Each named turn below is shown by a few rows before and after it. Which turns, in which order, take the first row of each later pair to the second? The first pair is answered.
turn Z:
[-0.40  1.39  0.80  1.97  1.62  1.08 -0.63 -1.48  0.16  2.49  2.66  0.70]  ->  [ 0.61  1.14  0.38  1.77  3.30  1.35 -0.84 -0.18 -0.93  2.23  1.21  1.44]
[ 0.38  1.98  0.89 -1.79  0.51  2.59 -0.11  0.03 -2.83  0.92 -0.50  1.09]  ->  [ 0.01  1.97  1.35 -2.53  0.06  2.59  0.01 -0.57 -2.39 -0.03 -1.05  0.57]
[ 0.91 -1.18 -0.39  0.10  0.72  0.99  0.54 -0.20  0.12 -1.27 -2.07 -0.84]  ->  [ 0.26 -0.81  0.09  0.08 -0.22  0.81  0.55 -1.04  1.21 -1.61 -1.43 -1.39]
[ 0.31 -0.04 -0.24 -0.86  1.10  0.17 -0.26  0.57 -0.72 -0.31 -0.66  0.23]  ->  [-0.05  0.16  0.31 -1.19  0.47  0.02 -0.25 -0.08 -0.21 -1.06 -0.61 -0.24]
turn N:
[ 1.58  0.64  1.67 -0.32  2.06  0.12 -0.18  2.26 -1.48  0.03 -1.17  0.77]  ->  [ 1.95 -0.07  1.14  0.54  2.10 -0.88 -0.25  2.67 -0.85 -0.17 -0.54  0.88]
[ 0.16 -0.51  0.71  0.63  0.21 -1.06  0.41  0.50 -0.04 -0.10  1.84 -0.44]  ->  [-0.51  0.19  0.19  1.48 -0.97 -0.25  0.40  0.66 -0.90  1.07 -0.22 -0.64]
[ 0.00  0.11  0.84 -1.08  0.32  1.12 -0.50  0.07  0.06 -1.98 -1.95 -0.40]  ->  [ 0.30 -1.15  0.34 -0.08  0.95 -0.63 -0.67  0.67  1.40 -2.61 -0.44 -0.31]
[ 0.43 -2.17 -2.17  0.60 -0.39 -2.74 -0.14 -1.47  2.02  0.86 -1.91 -1.57]  ->  [-0.36  0.15 -0.40 -2.46 -0.73  0.57  0.02 -2.73 -0.27  0.64 -3.57 -1.34]
turn R:
[ 0.27  0.01 -0.78 -1.05 -0.27  0.14 -0.41  2.03  0.13  0.41 -1.04 -1.20]  ->  [ 0.58  0.18 -0.82 -0.64 -0.04  0.06 -0.28  2.09 -0.14  1.48  0.54 -0.85]
[ 1.86  0.52 -0.08 -0.11  0.36  0.20 -0.51 -0.62  0.45  0.62  1.85 -0.40]  ->  [ 1.48  0.43  0.15 -0.59 -0.04  0.21 -0.37 -0.74  0.75 -1.17 -1.29 -1.29]
[ 0.31  0.98 -0.07  1.16 -0.25  1.96  0.21  0.75 -2.11  1.24 -2.50  0.57]  ->  [ 1.97 -0.14  0.61  0.45  2.25  0.35 -0.07  0.88 -1.09 -0.10  2.16  1.59]
turn W:
[-0.84  0.29 -0.68  0.81 -1.89  0.01  0.25 -0.83  0.88  1.69  1.44 -0.14]  ->  [ 0.51  0.21 -0.21 -0.64  0.35  0.12  0.11 -0.28  0.30  0.77  3.11  0.86]
[ 0.52 -0.68 -0.84  1.76 -0.65 -1.68  0.87 -0.09 -0.13 -0.86  0.96  1.22]  ->  [ 1.06 -0.58 -0.81  1.28  0.18 -1.20  0.80  0.29 -0.81 -0.91  0.66  1.78]
[-0.40 -0.72 -2.27  1.22 -0.68 -0.34  0.19  1.20 -0.31  1.66 -1.97 -0.41]  ->  [-0.98 -1.07 -1.49  1.29 -1.21 -1.73  0.24 -0.04  1.66  0.81  1.19 -1.04]
[-1.43  0.77  1.59 -0.09 -0.24  1.02  0.15 -0.65  0.41  0.50  1.13 -0.49]  ->  [-0.64  0.79  1.58 -0.69  0.81  1.24 -0.06 -0.27 -0.20  0.19  1.26  0.01]
turn Q:
[ 0.58  0.74 -1.57  2.88  1.72  0.08  0.26  0.70  1.07  1.27  0.02  0.76]  ->  [ 1.12  0.82 -1.36  1.84  2.49  0.63  0.41  1.10  0.50 -0.03 -1.65  0.89]
[ 1.48 -0.54 -0.64 -0.16  1.32 -1.07  0.80  0.70  0.00 -0.83  0.88  0.40]  ->  [ 1.28 -0.28 -0.60 -0.15  1.15 -0.96  0.79  0.44  0.01 -0.70  1.49  0.35]
[-1.07  0.18 -0.41  0.34 -0.85  0.28  0.07  0.25 -0.36 -0.50 -2.36 -0.30]  ->  [-0.53  1.24  0.29 -0.94 -0.18  1.45 -0.04 -0.26 -1.57 -0.04 -0.83  0.24]
[ 0.75 -0.46 -0.22 -2.03  1.38 -0.73  0.25 -0.83  0.23 -2.02  2.24  0.64]  ->  [ 0.20 -0.82 -0.79 -0.50  0.22 -1.64  0.29 -1.07  1.22 -1.11  3.04 -0.06]
Now pairs of rows:
(two turns a pair)
[ 0.46 -0.26  0.42 -0.85  0.44 -1.09  0.06 -1.69  1.56 -0.74  2.26 -0.54]  ->  [ 1.87 -0.26 -0.34 -0.72  2.47  0.04  0.19  0.30 -0.88  0.86  0.58  1.02]	Z then W
[ 0.42  0.64  1.39 -1.90  0.58  1.34 -0.63 -0.76 -0.51 -1.87  0.21  0.27]  ->  [ 1.09 -0.89  0.43 -0.66  1.15 -0.97 -0.55 -0.06  1.04 -2.29  1.33  0.20]	W then N
[ 0.94  1.01 -0.66  0.87  1.52  0.27  0.03  1.00 -2.47  0.63 -1.09  2.00]  ->  [ 0.60  0.59 -0.59  2.09  0.69 -1.21  0.10  0.24 -0.90  1.30  2.45  1.50]	N then Q
[-0.50 -0.10 -0.88  0.79 -0.65 -0.48  0.11  0.23 -0.18  1.46 -2.76  1.45]  ->  [-0.35  1.45  0.93 -1.85  0.20  1.26  0.08 -0.83 -1.14  0.75 -0.33  1.92]	N then R
[ 1.40  0.85 -1.23  0.79 -0.54  0.81 -0.59 -0.72 -2.49  1.81 -2.08 -1.49]  ->  [ 2.01  0.13 -0.66 -0.58  0.49 -0.22 -0.68 -0.59 -1.41 -1.22 -3.16 -1.79]	R then R
[-0.68  0.55  0.58 -1.15 -0.21  0.73  0.30 -0.25  0.30 -0.51 -2.41  0.00]  ->  [ 0.48  0.47  0.33 -0.37  1.11  1.11  0.14  0.31 -0.79  1.87  0.92  1.39]	R then Z
[ 0.01  1.39  1.25 -2.14  0.62  1.99 -0.41 -0.53 -1.44 -0.39 -0.69  0.27]  ->  [-1.05 -0.62 -0.45  1.31 -1.45 -0.85 -0.22 -0.13  1.03 -0.21 -2.43 -1.46]	Q then Q
[-0.47  1.28 -0.96  0.10 -1.06  1.69 -0.10 -1.52 -1.02  1.54  0.87  0.37]  ->  [ 0.02  0.12 -0.55 -1.53  0.03  0.28 -0.08 -1.49  0.70 -2.69 -1.00 -0.27]	N then R
[-0.25 -0.90 -0.07  1.95 -1.31 -1.34 -0.37 -0.32  1.03  0.60 -0.34 -0.23]  ->  [ 1.15 -0.68  0.30  0.06  0.83  0.14 -0.49  0.78 -1.12 -0.44 -2.16  0.87]	Z then Q
[-0.13  0.89 -0.22 -1.57  0.12  0.06 -0.94  0.58  2.14 -0.52 -2.41 -0.89]  ->  [ 0.02  1.57  0.74 -2.68  0.45  0.75 -0.99 -0.28  2.01 -0.29 -0.08 -0.56]	W then Q
[-0.41  0.93 -0.64  1.88 -0.54  2.00  0.48 -0.20 -0.92  3.10  1.61  1.43]  ->  [ 0.76  0.39 -0.84  1.33  1.31  2.02  0.47  0.86 -1.61  2.55  1.05  2.40]	W then Z
[-1.28 -0.93 -2.07 -0.19  1.70 -0.61  0.37  2.37  1.51  0.23 -3.97 -1.25]  ->  [-1.79  0.56  0.07 -3.11  1.17  0.42  0.24  0.44  1.89 -2.05 -2.95 -1.88]	Z then N
[-0.28  0.53  0.54 -2.15 -0.52  1.38 -0.12 -0.81 -0.10 -1.03  0.81  0.22]  ->  [-0.59 -0.83 -1.12  0.46 -1.75 -0.53 -0.09  0.04  1.09 -0.63 -1.40 -0.60]	N then R
[-0.65  1.17  0.94 -0.86 -0.49  0.40  0.41 -0.74  0.03  0.06  0.27 -0.57]  ->  [-0.80  0.55  0.26  0.31 -0.90 -0.57  0.42 -0.66  0.84  0.40  0.87 -0.78]	W then Q
[ 0.73  0.36 -1.04  1.97 -0.20  0.04  0.39  0.25 -0.46  3.03  2.77  0.52]  ->  [ 0.04  1.72 -0.04  0.64 -1.26  1.54  0.66 -0.53 -1.24  3.02  2.14  0.09]	N then W
[-1.30 -1.48  0.03 -1.41  0.94  0.45 -0.22 -2.28  0.94 -1.91 -3.40 -1.20]  ->  [-0.28 -2.65 -0.77  0.88  1.55 -1.55 -0.24 -2.03  2.14  0.37  2.59 -0.37]	Q then N
[ 0.99 -1.84 -0.90  1.58  1.76 -1.63  0.42  2.50  0.40 -0.63 -1.69  0.51]  ->  [ 0.18 -2.02 -0.58  2.22  0.56 -2.72  0.45  1.42  1.94 -0.83  0.00 -0.51]	W then W
[ 1.45  1.51 -0.62  0.31  0.43  1.08 -0.13  0.43 -2.48  0.59 -0.43 -0.58]  ->  [ 0.72  1.75  0.23 -0.94 -0.35  1.06 -0.08 -0.67 -1.53 -1.22 -1.08 -1.40]	Z then Z
[ 0.87 -0.23  0.63 -1.99  1.00  0.06 -0.47  0.53 -0.71 -1.80 -0.08  0.61]  ->  [-0.24  1.18  0.79 -1.29 -0.68  1.32 -0.46 -0.46 -1.55  1.24  0.55  0.59]	W then Q
[-0.55  0.24 -0.23  0.26 -0.97 -0.03  0.05 -0.04  0.10 -0.56 -2.31 -0.80]  ->  [-0.38  0.26  0.64 -0.27 -0.65 -0.99  0.02 -0.84  1.29 -1.22  1.33 -0.68]	Z then W
[ 0.63 -1.09  0.32  0.88 -0.14 -0.75 -0.15  0.22  0.58  1.14  1.16  0.33]  ->  [-0.20 -0.16  0.77  0.43 -1.25  0.09 -0.04 -0.72  0.36  1.41  0.98 -0.15]	N then W
[-0.56 -0.37  0.31 -0.93 -0.76  0.97  0.87 -1.31 -0.90 -1.06 -0.81 -0.30]  ->  [-0.88 -0.76 -0.39  0.39 -1.64  0.43  0.91 -1.22 -0.56 -0.04 -0.72 -0.45]	N then R
[-0.63 -1.21  0.86  0.30 -0.75 -0.28 -0.57  0.17 -0.30  0.26  2.14 -0.52]  ->  [-0.05 -1.08  1.28 -1.31  0.49  0.33 -0.62  0.66 -1.01 -1.54 -0.12 -0.17]	Q then Q
[-1.85  0.54  0.68 -1.41  0.45  0.91  0.40 -1.14 -0.14 -0.63 -2.40  0.72]  ->  [-2.64  0.95  0.58 -0.13 -0.90  0.52  0.58 -2.05  0.55  1.16 -0.18  0.24]	Z then Z
[-1.22  0.56  0.13  0.10 -1.34 -0.06 -0.28 -1.08  1.02 -0.22 -0.77 -0.55]  ->  [-0.97  0.07 -0.09  0.51 -0.96 -0.97 -0.29 -0.88  1.64 -0.65  0.16 -0.63]	N then N
[ 0.59  1.16  0.34 -3.84  1.32 -0.29  0.88 -0.99 -0.21 -1.97  1.28  0.65]  ->  [ 0.54 -0.06 -0.29 -2.15  1.09 -2.16  0.88 -0.87  1.18 -1.76  3.14  0.34]	R then N
[-1.27  0.02 -1.51  1.59 -1.46 -0.58 -0.55  0.39  1.34  0.37  0.57 -0.60]  ->  [-1.74  1.21 -0.77  0.27 -1.73  1.08 -0.41  0.14  0.17  0.09 -1.51 -0.62]	R then N
[ 0.87 -1.76 -0.73  0.75  0.53 -2.34  0.31  1.04  1.68 -2.83 -1.66 -0.35]  ->  [ 1.18  0.17  1.31 -2.61  1.64  0.14  0.27  0.06  0.04 -3.70  0.02  0.49]	Z then Q
[-1.09  0.56 -0.74  1.48 -1.10  0.23  0.45 -0.71  0.13  0.80 -1.77 -1.01]  ->  [-1.10  0.16  0.14  0.53 -0.96 -0.52  0.47 -1.53  1.44 -1.11 -0.25 -1.52]	W then R
[ 1.68 -1.46 -1.10  0.34  1.79 -0.39  0.27  2.34 -1.90  1.11 -1.34  1.64]  ->  [-0.38  1.46  1.58 -3.14 -0.62  2.01  0.52 -0.74 -2.07 -0.25 -1.01  0.49]	W then N
[-1.51  1.86 -0.88  0.55 -0.95  1.29 -0.69 -1.38 -0.01  1.62  0.48  0.02]  ->  [-1.18  0.79 -2.08  1.62 -0.51  0.48 -0.77 -0.06  0.01  1.29 -1.66  0.08]	Z then Q
[-0.89  0.34 -0.52  1.25 -1.16  0.52 -0.24 -0.53 -0.39  2.16  0.68  0.12]  ->  [-0.22 -0.23 -0.04  0.65 -0.17 -0.45 -0.39 -0.62  0.46  1.04  2.95  0.29]	N then N
[-0.33 -0.89  0.08  0.80 -1.19 -1.75  0.10 -1.09  1.80 -0.99  0.86 -1.24]  ->  [-0.43 -0.41  1.02 -0.61 -1.00 -0.95  0.15 -1.48  1.40 -2.09  0.47 -1.14]	Q then Z
[-0.65  1.79 -0.33 -1.32 -0.40  0.22 -0.10 -1.97 -0.58 -0.06  1.85 -1.35]  ->  [-0.79  1.95 -0.28 -1.40 -0.78  0.55  0.07 -2.02 -0.79 -0.12  0.64 -1.66]	R then R
[-1.05  0.36  0.36  1.15 -2.46  0.24  0.07 -1.07  0.45  0.71 -1.05 -0.70]  ->  [ 0.38  0.97  1.68 -1.76  0.24  1.13 -0.07 -1.13 -0.68 -1.27  0.60  0.40]	N then W
[-0.26 -2.53  0.23  0.97 -0.45 -1.42 -0.39  0.62  1.87 -1.00  1.71 -0.44]  ->  [-0.33 -0.36  1.15 -1.83  0.05  1.94 -0.22  0.69 -1.03 -1.53 -2.37 -0.14]	R then Q
[-0.49 -0.61  0.20  1.27 -1.05 -2.10  0.63 -0.42  2.25 -1.73  0.66 -1.44]  ->  [-1.54  0.66 -0.13  1.91 -2.57 -0.09  0.73 -0.54  0.31  0.95 -1.11 -1.42]	N then Z
[ 1.23  0.74 -2.25  1.38  2.21  0.86 -0.89  1.42 -1.11  2.66 -3.24  1.68]  ->  [ 1.78  0.66 -1.92  0.67  3.18  1.00 -0.80  1.48 -1.40  2.15 -2.39  2.07]	R then N
[-0.05 -0.65  0.84 -0.44  0.92 -0.89  0.58 -0.89  1.52 -1.29  0.60 -0.74]  ->  [-0.11 -0.15  0.56  0.36  0.74 -0.37  0.53 -0.95  0.91  0.72  2.24 -0.28]	R then R
[ 1.29 -1.60 -0.18 -0.50  2.89 -0.08 -0.40  1.05 -1.09 -1.20  1.22  0.91]  ->  [-0.84 -1.78 -1.67  2.89 -0.73 -0.84 -0.18  0.53  0.13  0.97 -0.69 -0.72]	N then W
[-0.41 -0.40 -0.51 -1.90  2.13  1.60 -0.63  0.83 -1.04 -2.29 -0.07  1.35]  ->  [-0.22 -0.84 -0.68 -0.99  2.31  1.06 -0.81  0.51 -0.31 -1.59  2.61  1.56]	R then N
[-1.04 -0.45 -0.42  1.18 -1.56  0.01 -0.33 -0.27 -0.19  1.23  0.26 -0.33]  ->  [ 0.24 -1.27  0.28 -0.45  0.60 -0.92 -0.38  0.16  0.40 -1.94  0.58  0.09]	R then Q
[ 1.92  2.24 -0.23 -0.78  1.38  0.39 -0.42  1.34  0.26 -1.20 -0.75 -0.70]  ->  [ 0.86  3.26 -0.01 -0.45  0.03  1.41 -0.46  0.45 -0.17  0.29 -0.29 -0.99]	W then Q
[-0.25 -1.14  0.07 -0.90  1.39 -0.79  0.47  0.59  0.68 -3.60 -2.21 -0.38]  ->  [-0.36  1.06  1.65 -2.63  1.49  1.92  0.44 -0.66 -1.31 -1.34  1.46  0.33]	W then Q
[-1.45  0.66  0.25 -0.27 -0.97  0.43 -0.07 -0.71 -1.08  1.41  0.57 -0.15]  ->  [-1.51  0.35  0.33 -0.92 -1.10  0.30 -0.10 -0.58 -0.66 -0.12 -1.22 -0.71]	R then R
[ 0.92 -0.55 -0.61 -0.43  1.24  0.19 -0.11  0.89 -0.56 -0.46 -1.54  0.42]  ->  [ 0.62 -0.98 -0.56 -0.15  0.71 -0.78 -0.09  0.55  0.95 -1.46 -1.25 -0.25]	Z then N
